One vector is turned by the same rotation once a tick. Each row is the vector after some number of ticks, and that number follows the row.
The counts run from 0 to 635.
[134 135 137 135  87 121  85 152 119 110  94 180 132  72 144  60 114 124
 119  95 142 155 149 144 160 128 158 112 106 112 105 116 141 122  92 119
  69 114 143 113 134 134 159 143 149 143 136 133 173] -> 162
[156 134 126 124  98 131  63 166  88  99 117 191 161 115 158  92 120 118
 121 126 133 168 137 145 124 142 177 106 115 144  72 124 137 117 107 132
 116 128 153  99 148 148 133 167 139 141 134 153 163] -> 132
[146 137 123 111 114 120 101 136 107 125  82 184 149  82 152  72 123 113
 123  84 166 153 165 152 135 163 156  82 102 118  85  98 138 109 121 122
  97 144 159  92 118 102 123 149 162 135 127 136 130] -> 568
[165 144 145 132  83 144  68 135 125 126 137 184 160 110 143  66 155 120
 143 124 129 168 137 157 134 103 150 130 116 135  86 123 141 108  84 130
  90 138 122 102 155 144 140 129 170 139 139 156 165] -> 525
[151 141 119 135  77 154  69 165  98  96 113 196 130 101 141 113 125 116
 114 145 132 168 129 149 119 124 180 106 117 143  89 133 131 107 110 121
 105 110 138  97 138 131 150 176 128 152 138 159 173] -> 140
[164 132 127 132 114 144  69 144  86 100 121 198 168 100 154  89 145 119
 126 122 148 171 140 139 109 149 179 106 107 142  78 119 124 105 118 133
 121 140 153  95 131 116 124 165 152 134 147 162 150] -> 228
[149 161 132 122  79 145  70 151 107 103 106 205 142  79 135 107 126 113
 123 130 129 167 135 162 115 123 162 107 118 137  99 141 127 112 101 133
  86 112 130  91 143 120 144 156 124 147 146 175 164] -> 146
[149 133 118 126  85 112  89 167 138 116  78 161 127  86 155 111 110 120
 120  96 141 167 161 150 152 127 166 100 106 138  80  94 159 119 106 120
 111 120 135 102 142 156 137 174 148 144  79 129 149] -> 372
[160 126 129 120 114 140  77 112 100 111 140 209 163 105 143  80 164 112
 131 112 156 166 144 145 114 123 160  95 111 136  89 127 127  91 103 129
 106 155 128  92 130 104 123 148 163 132 149 171 145] -> 323
[141 144 120 138  86 139  73 180 131 129  78 161 117  89 133  99 107 111
 114 117 138 155 172 155 151 130 154 106 117 129  67  91 139 129 108 125
  96 102 142  87 129 136 144 155 151 157 114 128 157] -> 377
[144  99 111 154 100 131  50 155 107 116 132 185 141 106 133  82 136 132
 129 106 153 168 151 165 140 140 143 116 101 129  88 115 108 134 102 135
  98 117 116  89 144 124 126 138 162 126 130 151 175] -> 399
[139 125 115 123  79 113 102 118 131 122  94 205 121  88 141 101 150 118
 121  95 163 164 133 173 157 130 162  85 106 126 109 107 143  92  96 101
  85 140 105  94 145 119 133 146 136 129 111 138 154] -> 69
[136 146 136 125 106 145  87 124 140 145  93 185 124  80 127  70 142 106
 120 101 158 139 165 146 155 121 151  98 108 119  96  89 135 108 101 111
  75 133 121  84 106  98 133 123 168 145 144 133 139] -> 79
[151 140 134 120  85 116  97 126 107 115  99 196 137  82 144  76 133 129
 137  94 146 168 137 182 137 143 137  97 110 119  96 142 131 103  95 132
  81 132 139  97 157 119 132 144 143 134 135 162 165] -> 56
[156 150 140 121  79 129  80 143 124  97 102 193 151  52 158 110 144 119
 127 112 129 162 137 135 131 110 174 116  97 140 115 128 143 100 113 120
  90 121 124 120 140 144 145 175 137 139 105 155 157] -> 253
[139 135 138 129  86 117 101 155 150 123  65 170 134  83 134  85 100 110
 121  81 141 165 152 150 155 116 155  95 110 130  85 110 158 122  84 131
  96 128 118  95 143 155 137 144 140 141  97 134 146] -> 270
[133 123 117 149  87 133  97 126 116 116  81 202 121  82 126  77 131 120
 123  99 156 176 125 166 151 150 155 108 110 112  91 123 128 105 102 109
  80 135 122  91 144 103 144 141 131 126 151 153 158] -> 64
[160 146 153 115  94 142  75 153 140 127 115 175 146 126 134  89 114 107
 123 117 130 173 153 149 125  91 155  87 114 149  75 125 149 114  67 154
 112 130 118  88 148 160 140 148 159 154 117 152 158] -> 619
[138 140 110 116 106 138  92 162 129 119  72 181 120  83 125 119 102 107
 105  95 156 157 173 143 124 131 156  71 113 132  79 101 135 118 109 128
 112 118 135  80 114 111 133 163 141 154 110 143 133] -> 478
[158 136 128 151  81 172  54 159 125 115 122 175 136 107 128  96 134 119
 133 142 120 175 140 144 123 105 160 128 121 139  79 125 136 113  93 129
 103 113 121  98 150 143 157 158 153 150 135 168 166] -> 622
[135 133 114 151  78 143  87 164 153 123  77 163 104  83 129  96 116 118
 122 110 142 166 162 143 160 104 161 110 115 128  84  94 149 116  94 109
  94 106 108  98 129 142 167 155 154 149 101 129 158] -> 275
[148 132 135 111 113 125  95 138 102  89 114 188 148 116 155  90 117 114
 113  96 161 166 153 121 120 121 183  72 107 146  94 121 144 102  95 133
 128 145 154 100 129 130 137 188 155 138 119 145 152] -> 232
[142 138 125 101 107 116  78 146 131 123  91 208 156  83 139 116 134  97
 108  91 155 151 156 146 132 133 167  81  99 147  86  85 133 118 118 126
 104 131 111  85 119 119 105 149 141 135 101 135 140] -> 582
[140 145 122 136  78 157  78 162 108  93 112 186 115  97 144 112 120 115
 116 136 137 161 143 132 130 112 180  99 120 139  98 134 139  99 102 116
 103 107 145  98 130 128 167 191 133 154 137 160 169] -> 141
[147 121 109 138  86 159  79 149 143 118 100 171 107  79 123 119 123 130
 128  96 157 179 180 157 121 110 132  96 107 132 100 122 116 120  96 134
  99 114 106  84 131 109 144 165 152 140  94 160 147] -> 388
[159 141 130 146  87 165  74 147 122 114 121 155 115 106 144  63 128 134
 145 119 134 176 160 140 137 105 148 117 124 125  84 138 140 110  89 131
 100 118 151 103 147 138 171 169 168 152 139 158 166] -> 630
[146 138 140 117  81 109  93 135 124  96 102 192 140  69 161  89 132 136
 129  88 145 163 143 153 146 116 153 105  99 129 123 134 143 104  93 125
  82 121 137 116 152 141 149 164 147 133 103 149 173] -> 157
[160 146 131 108 120 149  81 130 112 118 128 179 152 118 148  79 137 106
 128 117 155 161 181 135 111 123 154  76 115 143  78 111 132  99 101 141
 120 148 153  77 120 108 123 160 177 153 135 156 132] -> 219
[146 145 130 102 104 127  68 159 125 122 100 191 142  84 130 113 113 108
 109  98 144 150 184 153 125 122 148  79 105 139  94 104 125 131 107 147
  96 110 124  75 118 119 116 141 155 151 101 145 151] -> 486
[167 127 135 136  96 131 100 119 119 127 100 191 151 117 146  64 144 123
 137 105 146 186 118 167 139 139 154 111 120 126  74 123 148  91  86 121
 104 159 130  98 165 144 137 141 149 131 139 159 145] -> 538
[145 122 147 142 124 144  66 163 138 107 107 172 151 101 118  73 102 105
 115  88 147 172 163 108 126 117 163 104 103 142  74 109 131 140  81 154
 118 131 121  93 118 136 133 144 157 139 117 152 150] -> 605
[143 138 120 105  93 129  55 159 120 125 115 197 155  76 138 120 128 109
 123 112 139 152 170 162 125 132 151  97  96 140  90 103 113 131 113 141
  89 109 122  78 123 113 111 138 153 145 107 149 153] -> 487
[155 133 129 114 106 145  71 121 110 126 144 207 151 126 143  86 158 110
 124 122 156 155 151 164 121 123 156  83 114 133  89 112 126  96  99 127
 106 150 123  79 137 109 112 138 169 140 143 157 151] -> 316
